In the data rows, 128 means zero.
Some points, one per row:
[ 83 112 255 159 159 174  69 108  85  92 161 112]
[173 164  80 139 145 164 255  80 148 175 160 181]
[128 160  81  96 109  94 186  82 117 132  97 138]
[ 82 165 155 110 122 120  71 161 210  96 110 146]
[107 122  64 147 181 105  65  66  89 130 164  87]
[149 146 164 140  93 171  94 160 162 121 111 116]
[124 101  65 140 108 141 162  83  71 130  97 173]
[100 128 238 143 166 146 162 206 153 122 166 177]
[191 172  92 111  97 109  55 109 133 117  96  90]
[129 165  61 163 148 122 160 171 196 147 163 169]
[ 88 144 218 163 173 173  96 203 154 108 168 182]
[103 142 155 101 145 108 169 207 190 130 121 143]
[175  97  84 161 149 169 137  60  71 174 161 109]
[103 123  61 126 125 140  73  84  70 111 101 122]
[117 156 208 160 150 165 170 155 151 151 161 178]
[104 112 250 137  99 169  50 235 195  92 111  88]
[134 120  74 142 156 103  54  60  96 129 167  96]
[ 99 101 242 159 101 171  96 189  88  98 131 138]
[174  97  85 127  96 128 113  60  73 151 109 103]
[175 128  60  99 108  94 157  62  71 180 111 147]
[124 124 236 161  96 143 154 155  70  97 141 175]
[ 88 132 114 118 172  98 255 202 227 115 142 152]
[ 81 145 108 109 147 107 167 158 193 111 123 159]
[178 130 108 165  98 172 228  61  96 181 141 145]
[144  96  70 129  91 113  65  62  79 129 117  81]
[145 141 165 100 110 106  76 201 185 132  99  98]
[172  97 156 160 109 166 111  67  72 172 145 101]
[ 98 146 241 135 113 167  50 218 183  97 132  84]
[181 128  89  96 110  96 167 107 200  91 111 125]
[125 100  85 156 109 109 112 158 125 110  96 170]
[101 110 105 101 110  97 255 232 144 111  99 122]
[ 87 130 111 127 180  92  48 226 133  89 136  85]
[186 159  83 162 114 169 167  85 156 150 142 181]
[ 86 100 206 135 180 136  50 222  84  99 142  78]
[ 83 144 159 126 138 143 160 130 182 135 106 124]
[ 85  96  61 142 173 108  52 121  96  95 166  88]
Then 16 other points, each followed by its number:
[174 101  66 141 124 122  68  60  72 148 142  88] 0
[ 84 115  85 152 188 140 106  67  74 107 174 123] 1
[ 80 102 166 157 176 164  52  85  81  92 161  89] 2
[101 145 154 140 167 121 154 238 197 122 167 182] 3
[102 109  65 120 169  98  71  67  94 110 166 117] 4
[176 109  81 109  97  97 169 120  96 170 110 101] 5
[117 128  67 101 110  97  95  63  72 106  97 182] 6
[ 99 160 163 110 149  92  71 218 196 107 140 127] 7
[ 88 146 161 130  96 107 157 231  68 170 164 191] 8
[197 134 129 102  95  95 218 203 186 173 105 154] 9
[142 110 164 121 169 121 170 225 152 173 144  98] 10
[199 104  79 141  91 177 255  72  75 164 106 146] 11
[126 112 160  96 108 128  67 163 125 109 100 100] 12
[142 130  66 142  97 121 255  60 124 120 121 172] 13
[128 101 158 156 148 163  49  81  75 108 164  87] 14
[151 161 150  98 109 109  68 220 203 131 113 101] 15
Which of these numbered points is nearest to each point below, ignoring the direction in which the first points spread most? Its number follows each.
[174 112 106 143 178 165 248  63  93 177 142 142] > 11
[ 96  97  87  98 132 109 170  84  73 105 109 173] > 6
[100 111  65 109 153  98 167  60  72 132 143 146] > 1
[ 87 163  87 110 111  93 255 215  79 148 159 171] > 8
[184 165 215  99  97 108 224 237 217 177 100 141] > 9
[ 84 102  87 107 159  94  48  84  74  92 127  93] > 4
[ 86 125 154 138 179 146 163 216 154 107 164 145] > 3
[ 84 123 214 158 148 160 140 233 153  96 167 152] > 3
[174 167 242  98 111 145 156 109 117 174 101 146] > 11
[ 83 101  64 100 149  97  51  65  79  96 122 105] > 4
[101 111  68 101 148  96 111  85  90 129 125 105] > 4
[195 162 155 127  93 147 255 113 146 175 111 183] > 11
[101 143 152 159  94 166  52  66  92  95 142 117] > 14
[100 113  90 159 124 108  71 155  94 105  96 153] > 6
[ 90 144 157 144 171 141  97 162 150 122 166 147] > 1
[179 143 119 110  98 126 252 146 207 170  96 120] > 9
[148 109  87 100 107  94  71 117 121 131 109  84] > 12
[147 101  63 138 122 109  70  61  76 150 141  87] > 0
[149 129 167  97 168 127 255  67  92 181 109 175] > 11
